(in the rows, 128 means zero)
One hidden turn or mirror swaps the rows below in pairs. Which row is each named row swapped with?
The rows were stretched afterwards, more along some directions than others.
z653: [132 111 107  87 134 130 163 134 127  65 142 125 122 153 118 134 118 144
 154 112 139 157 112 116 148 125]
z36: [165 133 149 119 177 136 130 129 109 155 138 140 114 122 174 175 136 106
 136  90  75 125 105 128 157 140]
z944: [160 175 124 128 138  95  99 119 131 150 117 141 121 132 144 132  96 167
 140 115 139  94 131 153 132 122]
z139: [171 137 102  86 103 134 126 144  97 129 147 131  99 120 126 105 104 129
 142 101 129 138 131  97 118 124]
z778: [180 122 151 138 124 184 125 163 100 114 125 155 110 140 103 162 121 132
 131 126  89 114 148 115 117 136]
z116: [166 122 156 148 143 110 110 117 113 131 107 131 117 122 107 201 138 113
 134 105 100 108 149 137 190 141]
z574: [162 136 165 154 126 118  82 115 107 153 106 152 149  92 117 175 114 141
 105 132 113  73 124 140 142 166]
z210: [184 110 143 126 133 177 133 128 106  85 124 128 101 140 134 155 149 141
 146 110 103 145 138  95 162 144]
z170: [152 146 146 126 105 146 144 137 129 109  78 142  58 134 133 136 153 130
 158  91  77 135 133 131 170 102]
z436: [163 131 159 136 105 140 155 115  97 111  88 141  72 115 104 149 146 104
 161  96  85 146 136 116 151 125]
z845: [162 139 140 133 134 141 117 173  87 122 132 115 164 142  95 133 100 129
 128 123 129 128 148 126 104 125]
z727: [155 117 148 162 145 102 102 114 118 125 124 135 171 110 100 161 108 125
 118 140 120  99 123 156 131 160]
z348: [140 153 160 112 100 144 119 141  84 124  93 166 107 111 138 122 109 144
 114 109 132 110 119  96 143 127]
z384: [138 104 116 110 140 122 143 144 141  95 127 120 159 132 104 148 104 136
 131 130 150 129 127 157 125 131]
z135: [160 135 126 148 109  96 124 114 117  79 117 175 115 115 132 134 109 175
 143 143 138  80 120 115 127 145]
z416: [136 147 147 109 137 143 102 155 109 138 182 151 127 122 168 150 122 143
 132 118 118 125  96 119 127 157]
z768: [164 127 137 125 146 141 172  93 104  87 116 143  84 148 137 165 136 138
 174 100 105 174 109 103 182 129]
z219: [162 133 144 120 135 177 135 171 119 123 105 170  81 156 138 126 140 136
 141 126 108 117 145 112 124 116]
z194: [140 143 130 142 147 120 106 155  90 110 114 102 153 141 115 130  89 137
 137  87 128 146 139 112 133 126]
z665: [176 121 152  66 112 152 122 134 111 119 145 134 123 128 107 108 109 115
 122 138 150 111 156 138 124 130]
z600: [167 121 133 153 137 111  92 105 108 153 105 144 145 118 146 121 127 139
 125 103 116  75 125 144 133 130]
z367: [144 106 133  68 140 105 112 128 124 103 156 130 139 119 150 151  83 119
 135  99 147 133  99 123 144 141]
z556: [137 107 101  94 127 127 164 124 144  78 132 117 110 136 143 134 149 127
 149 115 104 164 107 102 140 106]
z684: [120 138 153 167 138 155 120 146 123 107 107 148 107 135 108 148 132 116
 153 108  71 151 111 122 150 125]
z496: [142 100 147 113 118 161 134 158 141  90  99 129 101 128  85 143 127 114
 137 130 126 143 135 139 156 141]
z110: [149 127 154 152  97 134 142 120 111 115  92 153  84 110  86 160 160 110
 145 121  77 128 142 123 166 129]
z788: [152 142 134  91 116 136 106 169 106 132 102 123 122 104 126 119 113 100
 126 118 142 117 161 132 133 112]
z434: [195 141 110 128 104 125 145 103 118 140 136 143  97 141 127 157 140 140
 150 115  88 100 153 117 120 132]
z15: [136 131 162 112 167 143 106 149 100 136 147 101 140 125 138 159 123 109
 157  88  88 150 102 124 150 145]
z808: [161 149 113 149 158 110 141 101  95 136 121 145 144 108 122 173 116 131
 142 114 113 133 110 134 143 131]
z287: [156 157 154 121 110 121 136 123  96 125 133 138  95 129 133 124 117 131
 167  83  76 142 147  99 170 130]
z354: [151 165 132 127 129  87  95 141 118 142 118 135 127 108 145 151  97 139
 153 104 117 102 129 134 150 122]
z394: [143 128 108 127 100  99 141 106 150  96 110 172  82 143 151 134 128 175
 154 112 124 104 118 115 139 120]
z295: [152 124 131 148  83 143 143 137  96 106 130 136 133 128  85 148 116 122
 144 114 115 139 177 106 132 125]
z108: [179 119 107  86 146 150 124 163 101  91 116 121 110 136 129  95 126 124
 148 110 135 128 141 120 131 111]
z565: [159 182 166 157  98 144 128 111  88 128 116 138 112 131 118 125 118 148
 117 121 114 126 142 114 133 137]
z315: [122 122 119 112 104 128 150 150 141 118 135 115 113 123 112 105 137 122
 148  95 111 168 117 124 112 122]
z309: [159 132 148 126 149 164 128 149 116 145 143 109 150 129 140 163 134 133
 135 124  89 146 119 122 145 141]
z790: [174 158 134 133 143 160 137 162  85 140 106 164 102 143 129 138 113 134
 135 118 102 115 145 119 124 118]
z800: [140 137 165 160 106 153 126 147  95 106 141 138 118 140 111 132 136 136
 152 111  88 124 137 124 133 126]
z167: [149 129 152 119 120 124 151 111 144  98 129 151  99 157 149 144 137 158
 173  79 116 130 138 144 189 116]
z449: [153 124 131 123 123 116 139  81 107  90 116 111 109 143 128 146 146 140
 137 102 124 156 135 114 183 144]
z373: [126 127 133 129 133  96 130 126 135  81 100 149 109 129 143 119 109 149
 163 110 135 140  99 124 151 127]
z342: [133 160 142 139 131 134 107 163  81 104 111 114 141 126  68 126  90 138
 129 162 143 151 138 117 117 137]
z658: [161 156 156 142 142 100 134  82 121 117 130 125 142 132 146 182 105 146
 147  94 104 140 118 135 184 156]
z65: [127 130 121 101 100 114 122 156 129  88 147 120 136 113  94 132  97 135
 145 126 160 137 117 142 116 128]
z216: [133 129 129 110 135 138 140 156 140  91 134 185  81 156 159 145 125 156
 161  97 137 129 109 107 150 107]
z775: [139 115 143 125  95  88 109 120 109 100 127 144 130  97  93 153  81 147
 128 108 144 112 129 109 138 152]
z545: [156 101 128 120 102 115 130 119 122  90 124 142 152 128 101 142  95 143
 118 117 162 107 149 120 125 130]
z753: [168 105 138 140 107 106 125 119 109  73  94 158 122 109 102 144  99 136
 127 128 154 103 164 109 148 138]
z292: [159 150 138 156 127 104  92 128 124 167 114 155 126 108 144 141 120 127
 143 111 110  83 144 161 147 114]
z961: [167 108 153  89 161 110  81 155  99 108 146 135 136 116 125 170  96 108
 136 116 125  91 145 129 152 140]
z962: [124 130 144 137 160 107 108 142 105 108 111 103 139 110 121 159 102 116
 173  89  94 161 105 121 151 133]
z9: [141 134 127 125 121 148 121 142 133 130 142 144  98 137 165 142 160 136
 133 107  84 110 118 136 155 108]
z615: [147 121 142 119 149 112 139 135 103 119 104 126  98 129 151 160 115 124
 159  89 121 142 126 111 150 130]
z720: [132 138 118 103 105 110 150 160 121  75 119 124 108 132 117 108 118 131
 161 102 131 155 121 113 121 100]

z556 pairs with z309
z753 pairs with z292
z170 pairs with z778
z416 pairs with z449
z808 pairs with z615
z15 pairs with z653

One hidden turn or mirror swaps the rows below in pairs. Which row is each named row swapped with?
The rows were stretched afterwards, more along some directions than others.
z334: [129  98 102 118 105 141 133 113 115  80 140 145 112 169  99 133 161 164]
z68: [123 108 104 121  78 148 159 164 114 138 144 103 113 164  78 146 142 148]
z503: [ 74 114 135 108 127 109 131 104 115 176 140  98 120 139 152 138 144  88]
z387: [130 127 143 145 127 127 160 120 142 102 114 138 124 138 140 135 140 158]
z657: [117 102 106 133 107 133 109 143  89 151 110 139 122 156 121 133 147  98]
z140: [168 119 116 171 134 127  74 127 103 116 120 122 136 121 152  89 105 128]
z440: [136 127 139 138 148  97 103 116 112 107 120 147 148 138 180 121 151 137]
z179: [130 101 115 126 125 125  98 116 127 128 125 131 150 135 135 116 155 141]
z628: [123  88 141  95 111 177 150 118 142 114  90 147 128 149 105 130 144 142]
z426: [116 108 102 128  99 142 122 131 111 154 102 101 120 133 104 111 126  70]
z926: [163 125 127 173 152 112  93 116 128 111 111 150 132 104 182 112 112 116]
z755: [144 130 132 162 111 108 130 156 138 152 147  97 125 115 151 107 127 156]
z335: [140 101 124 146 156 125  83  98 116 148  87 146 138 113 188 102 125  79]
z646: [ 95 150 134 124 119 147 125 140 156 151 140  78 131  93  95 124 106 125]
z806: [ 88 107 120 115 112 153 110 111 100 134 121 118 118 136  96 138 129 105]
z560: [102 116 117  93  99 138 168 144 113 134 136 109 108 156  99 149 126 120]
z379: [146 107 122 163 135 107 132 127 145 123 108 160 129 120 135 116 157 153]
z589: [ 96 119 117 111 111 145 126 127 114 163 116 106 128 149  97 132 134  76]
z43: [115 156 118 123 150 114 126 130 122 127 132 125 132 107 111 129 112 104]
z969: [103 137 111 119  91 124 160 161 101 139 173  78 107 153  87 146 115 134]
z157: [131 117 144 157 153  97  98 104 141 139 114 143 149 126 195 112 158 131]
z11: [122 156 106 119 102 114 160 157 102 114 176  99 107 153 100 152 128 148]
z761: [102 150 119 115 158 119 103  83 127  94 144 117 123 109 153 123 107 109]
z37: [106 119 110 126  94 115 155 124 131 140 162  96 109 161 116 134 167 159]
z732: [145 103 124 147 142 134  76  92 119 110 124 135 135 111 160  99 135 135]
z203: [153 164  96 140 106 141 129 156 122  93 153  95 125 120  89 112 107 140]
z841: [121 105 138 118 145 132 115  98 116 156  90 128 124 144 158 117 136  95]
z901: [108 119 118 123 131 115 103 130  89 150 161 106 120 116 137 127 121 100]
z555: [105 106 126 135 106 149 123 137  89 138 100 125 121 160  91 139 112 107]
z813: [144 112 102 147 106 128  94 148 111 133 108 131 130 150 116 112 154 146]
z726: [125 117 109 125 107 156 133 144  96 124 110 135 115 150  82 148 109  90]
z153: [145  97 148 129 107 146 150 137 149 126 147 120 125 150 115 122 168 193]
z253: [108 148 130 102 150 121 127  94 140 106 141 115 147 131 137 135 132 150]
z683: [162 122 106 135 117 112 123 145 129 106 152 118 125 128 150 108 133 163]
z811: [133 136 134 134 144 117 125 119 137 129 139 108 135 112 170 124 115 135]
z512: [146 165  88 139 123 133  97 133  93  95 133 117 126 117 125 102  93 106]
z236: [121  71 120 140 128 141 101 116 124 138  92 149 138 110 124 121 134 119]
z571: [151  98 118 149 113 135 139 113 107 100  97 164 116 161 146 116 149 143]
z584: [151 120 118 142 134 130 138 115 150 101 106 137 134 116 136 123 121 149]
z712: [145 142 108 137  98 125 112 156 125 132 176  85 107 116 143  96 132 140]
z985: [148 117 126 144 130 123 128 129 137 104 131 123 142 125 136 119 118 168]
z642: [128 118 127 110  97 158 155 160 119 139 126 107 131 150  73 135 119 141]

z657 pairs with z335
z969 pairs with z985
z555 pairs with z140
z37 pairs with z253

One hidden turn or mirror swaps the rows below in pairs. Which row is each named row swapped with?
The rows were stretched afterwards, more along some directions than others.
z69: [138 148 111 106 121 132 172 137  45  98 128 140 118 122 101  68]
z493: [ 79 179 128 128 106 145 157 119  78 102 110 107 144 118 131 102]
z375: [114 164 118 113 123 149 163 133 126  89 127 130 150 126 139  78]
z407: [ 99 142 112 114  93 113 123 141  91 100 118 146 164  89 109  82]
z531: [106 167 172 138 131 106 146 130 117 148 109  79  82 131 125  85]
z281: [127 180 137 144 120  83 112 109  59 133  78 110 114 106 107  87]
z189: [117 127 170 129 113 114 147 136 101 161 127  78 108 120 125 102]
z271: [143 172  99 161 126 110 128 116 102  80  91 163 126  87 122  91]
z708: [100 158  91  94 128 122 136 155  85 124 149 153 125 144 114  61]
z67: [124 183 178 123 114 133 151  89  90  92  86 113 153  76 137 104]
z622: [105 153 171  83 112 106 144 139  85 127 108 115  99  77  89  74]
z774: [128 176 152 168 126 101 151 137  91 117 109  86  97 149 138  68]
z328: [112 140 101 102  86 125 116 127  70 103  99 147 157  78  91 101]
z692: [ 98 165  96 129 105 139 144 151  92  96 138 136 138 152 151  76]
z481: [125 158  84  99 107 115 119 133  63 100 105 153 162 104 104  70]
z614: [123 153 122 157 132 111 132 141  79 146 120  84  79 109 108  69]
z625: [104 158 112 129 112 158 137 140 103 115 141 126 140 120 163  94]
z992: [128 181 162 154 139 112 165 152 109 115 106 100  81 119 126  58]
z173: [118 137 121  83 110 124 151 133  72 122 120 148 133 101 103  77]
z805: [ 95 178  85 131 115 164 136 146  90 110 108 119 129 116 139  65]
z439: [100 146 140 100 108  91 140 131  65 122 127 124  82 144  84  89]
z365: [ 95 185 142 156 119 127 138 149  77 144  78  67  79 100 118  54]
z632: [103 156  88  96 116 140 112 131  65 125  99 116 142  67 106  51]
z391: [118 175 176 163 109  88 125 111  94 119  70  91 132  92 117  86]
z249: [106 166 134 114  99 114  97  98  63 129  90 128 135 103 118 109]
z111: [105 145 150  99 109 122 162 142  93 130 152 121  97 156 133  94]
z56: [109 143  81 140 110 149 136 141  67 113 140 117 139  89 126  78]
z771: [126 191 159 154 147  93 149 136 105 113  99  96  85 141 138  64]
z492: [120 152 140 134 121  98 127 135  73 143 123 150 106 123 123 109]
z504: [111 146 155 124 120 101 157 139  74 134 114  70 100 114  88  72]
z535: [144 162 187 116 126  90 160 115  89  97 106 120 131  79 100  96]
z308: [121 167 152 139 117 128 146 106  41 142 102  96  99 131 129 102]
z602: [147 158 132 109 120  90 136 120  73  89  93 144 128  93  77  66]
z474: [133 173 146 126 107 130 152  87  77  77  92 111 152 143 132 102]
z612: [115 181 137 140 138 101 123 115  66 137  76  91  93  68  98  52]
z124: [140 144 102 113  93 138 133 118  93  89 109 157 167 113 133  96]
z715: [150 169 178 143 126 111 155  86  74 128  73  95 126 100 127  92]
z546: [125 135 105 121 100 123  82 136  96 148  86 107 121  97 123  87]
z290: [115 179 149 140 123 143 191 128 117  81 107 134 144 117 142  90]
z131: [141 188 153 151 149 101 146 114  91 125  99  99 114 142 128  64]
z218: [ 91 178 169  91 103 129 137 122  91 111  97 129 144  92 128 108]
z472: [137 162 160 150 110  90 129 114  89 133  82 112  94 117 116  96]
z345: [127 161 155 149 101  93 115 101  67 126  68 103 119  80  93 110]
z906: [170 157 135 135 128 120 156 125  88  88 102 150 162 116 132  83]
z963: [112 163  96 113 124 137 139 145 103  90 139 141 146 140 154  74]
z160: [145 191 180 141 125 134 195 106 108  79 100 105 129 153 159  85]

z474 pairs with z439
z906 pairs with z492
z69 pairs with z308

